In the data rows, zero lies at 4.5, halfway between 4 and 5.
Some points, each followed by its number:
Array([4, 5, 4, 4, 5, 4, 7, 6, 7, 3, 2, 6]) 0
Array([4, 5, 8, 2, 8, 3, 5, 6, 8, 0, 4, 3]) 1
Array([3, 2, 3, 3, 2, 4, 3, 4, 4, 6, 1, 2]) 2
Array([4, 6, 5, 5, 5, 4, 4, 2, 5, 3, 5, 5]) 3
Array([3, 2, 0, 6, 0, 5, 5, 4, 5, 8, 8, 4]) 4
Array([3, 3, 3, 5, 3, 6, 4, 2, 5, 4, 5, 7]) 5
Array([7, 6, 4, 5, 6, 7, 6, 4, 5, 2, 5, 6]) 6
Array([3, 4, 7, 3, 1, 3, 3, 4, 6, 5, 5, 5]) 7
Array([6, 4, 6, 4, 4, 4, 6, 6, 6, 3, 6, 4]) 8
Array([6, 6, 2, 7, 8, 6, 6, 6, 0, 6, 2, 6]) 9
Array([1, 7, 9, 2, 7, 4, 3, 6, 5, 5, 4, 1]) 10
Array([5, 5, 5, 4, 4, 5, 5, 3, 5, 3, 5, 5]) 11
Array([4, 4, 6, 4, 5, 4, 4, 5, 5, 0, 5, 6]) 12
Array([8, 6, 3, 4, 9, 7, 6, 5, 3, 2, 4, 6]) 13
Array([7, 8, 2, 6, 9, 7, 5, 8, 1, 9, 3, 5]) 14
Array([1, 0, 4, 2, 0, 3, 3, 2, 2, 3, 3, 3]) 15
Array([4, 4, 4, 4, 4, 5, 4, 6, 7, 4, 4, 5]) 16
Array([3, 8, 4, 5, 0, 5, 4, 5, 5, 4, 4, 8]) 17
Array([8, 6, 7, 6, 7, 4, 5, 2, 8, 6, 5, 1]) 18
Array([5, 6, 2, 7, 9, 5, 4, 7, 3, 9, 2, 5]) 19
Array([6, 4, 5, 4, 6, 5, 5, 5, 5, 3, 4, 4]) 20
Array([9, 6, 8, 4, 9, 6, 5, 8, 6, 3, 3, 2]) 21
Array([7, 2, 9, 3, 1, 4, 6, 1, 9, 1, 8, 3]) 22
Array([3, 6, 6, 5, 4, 5, 5, 4, 7, 4, 6, 4]) 23
Array([7, 6, 5, 6, 5, 7, 4, 4, 4, 5, 4, 8]) 24
Array([4, 6, 5, 6, 7, 4, 5, 6, 5, 4, 4, 9]) 25
Array([3, 4, 5, 6, 2, 3, 4, 1, 6, 5, 7, 4]) 26
Array([5, 4, 3, 5, 5, 4, 5, 5, 4, 3, 4, 5]) 27
Array([5, 5, 5, 4, 6, 4, 5, 5, 6, 3, 4, 4]) 28
Array([4, 2, 3, 3, 4, 4, 5, 2, 5, 3, 5, 4]) 29
Array([2, 8, 6, 7, 6, 3, 3, 6, 2, 9, 4, 2]) 30
Array([4, 5, 5, 4, 5, 5, 4, 5, 7, 4, 4, 4]) 31
Array([4, 4, 4, 4, 7, 4, 4, 8, 5, 5, 3, 5]) 32
Array([6, 4, 6, 5, 3, 3, 6, 4, 7, 2, 6, 6]) 33
New points follow, each followed by the numbers of its three nearest points above by angle, nearest first.
Array([5, 3, 5, 4, 4, 5, 4, 5, 4, 5, 6, 4]) 4 22 8
Array([7, 7, 5, 5, 5, 4, 6, 3, 5, 4, 4, 3]) 18 21 6
Array([5, 4, 3, 5, 3, 5, 5, 4, 4, 6, 6, 5]) 4 5 26
Array([3, 4, 3, 5, 8, 5, 3, 9, 3, 6, 2, 7]) 32 19 14
Array([6, 5, 4, 5, 4, 6, 4, 5, 3, 7, 4, 4]) 14 19 9
Array([4, 5, 4, 3, 5, 6, 4, 2, 4, 5, 4, 5]) 5 3 11
Array([3, 5, 6, 6, 3, 5, 3, 5, 2, 6, 4, 5]) 30 17 7
Array([6, 4, 5, 4, 5, 6, 5, 5, 2, 5, 4, 5]) 9 14 13
Array([5, 4, 3, 4, 5, 6, 4, 4, 5, 5, 5, 4]) 4 29 5
Array([5, 5, 6, 4, 5, 4, 6, 4, 5, 6, 4, 2]) 18 10 21
Array([5, 4, 5, 4, 5, 4, 4, 7, 5, 4, 4, 5]) 32 16 21
Array([2, 5, 6, 3, 6, 2, 3, 6, 4, 6, 3, 5]) 10 32 30
Array([4, 5, 1, 7, 4, 4, 4, 3, 0, 5, 4, 6]) 9 27 19
Array([3, 6, 7, 2, 5, 4, 4, 5, 5, 5, 5, 3]) 10 1 7
Array([2, 3, 4, 5, 6, 4, 4, 8, 5, 6, 2, 5]) 32 19 16
Array([4, 6, 2, 5, 4, 4, 5, 4, 6, 6, 3, 6]) 17 0 19
